Here are the same points, seen from different sides; a view may also be mirrored.
A view may leave some points out. In some views, one point has been moved. Which views, in the order they come, and which point in each? Write none if no view has one.

-- scene 1 --
panel a:
  Fumi [ 1.55  2.29  0.08  0.41 -0.24  0.66]
  Por [ 0.37  1.60  0.54 -0.18  0.33 -0.32]
  tav [-0.74  1.64  0.38 -0.43  0.45 -0.97]
  tep [ 1.03  2.69  0.77 -0.23 -0.57  1.10]
  zef [ 1.23  2.69  0.67 -0.07 -0.57  0.95]
  Naf [-1.11  1.46  0.07 -0.25  0.71 -1.62]
  rupu [-0.49  1.88  0.85 -0.63  0.20 -0.51]
  bitun [ 0.66  2.58 -0.55  0.44 -0.36  0.62]
  rativ [-0.54  1.60  0.65 -0.62  0.28 -0.06]
panel b:
  rupu [ 1.02 -1.22  2.22  0.14  1.25  0.84]
  Fumi [-0.35 -1.02  2.31  2.42  1.61  1.18]
  rativ [ 1.29 -1.41  2.26  0.50  1.13  1.12]
  bitun [-0.35 -1.01  2.37  2.37  1.69  1.15]
  Por [ 0.45 -0.79  2.37  0.74  1.39  1.33]
  tav [ 1.53 -0.60  2.19  0.13  1.07  0.81]
  zef [-0.29 -1.98  2.23  2.21  1.79  0.86]
panel c:
  bitun [-0.30  2.82  4.55 -0.02  1.35 -1.74]
  tav [-1.14  0.49  5.11  0.62  2.21 -1.66]
  zef [ 0.29  2.12  4.83 -0.95  0.81 -1.38]
  Fumi [ 0.06  2.38  4.12 -0.80  1.24 -1.93]
  tep [ 0.33  2.09  5.04 -1.08  0.71 -1.43]
  rativ [-0.92  0.73  5.50  0.06  1.74 -1.90]
  Naf [-1.53  0.32  4.92  1.23  2.64 -1.63]
panel d:
  Por [ 2.15 -1.59 -1.33 -1.16  0.18 -1.50]
  rupu [ 2.54 -1.38 -1.94 -1.99  0.27 -1.57]
  tav [ 2.72 -1.67 -1.94 -2.04  0.88 -1.62]
  tep [ 1.44 -0.64 -0.88 -1.19 -1.01 -0.39]
  zef [ 1.37 -0.72 -0.96 -1.03 -0.86 -0.35]
  rativ [ 2.58 -1.35 -1.46 -2.12  0.13 -1.55]
  bitun [ 1.45 -1.20 -0.42 -1.06  0.36  0.05]
panel e:
  Fumi [-1.40  0.32  1.79 -1.40  0.73  1.12]
  bitun [-1.58  0.33  2.33 -1.11  1.48  1.60]
  rupu [-3.42 -0.07  1.00 -0.22  0.97  2.24]
  rativ [-3.41  0.32  1.32 -0.28  0.87  2.30]
  Por [-2.76  0.07  1.12 -0.30  0.80  1.41]
  tep [-1.83  0.23  1.61 -2.11  0.36  1.97]
  zef [-1.73  0.13  1.60 -1.95  0.51  1.91]
panel f:
  bitun [-2.52  2.94  0.32  0.92  2.61 -0.07]
  zef [-2.75  3.85 -0.31  1.49  2.18  0.72]
  rupu [-1.61  3.02  0.18  2.11  0.51 -0.43]
  tep [-2.73  3.81 -0.59  1.50  2.09  0.63]
  rativ [-1.55  2.89 -0.23  1.83  0.70 -0.49]
  Por [-1.43  3.52  0.39  1.38  1.15 -0.22]
  Naf [-0.90  2.31  1.19  1.94  0.31 -1.22]
  Fumi [-2.30  3.85  0.13  0.75  2.49  0.30]
  tav [-1.30  2.62  0.64  1.99  0.52 -0.80]
Moved in: panel b
  panel b moved: bitun
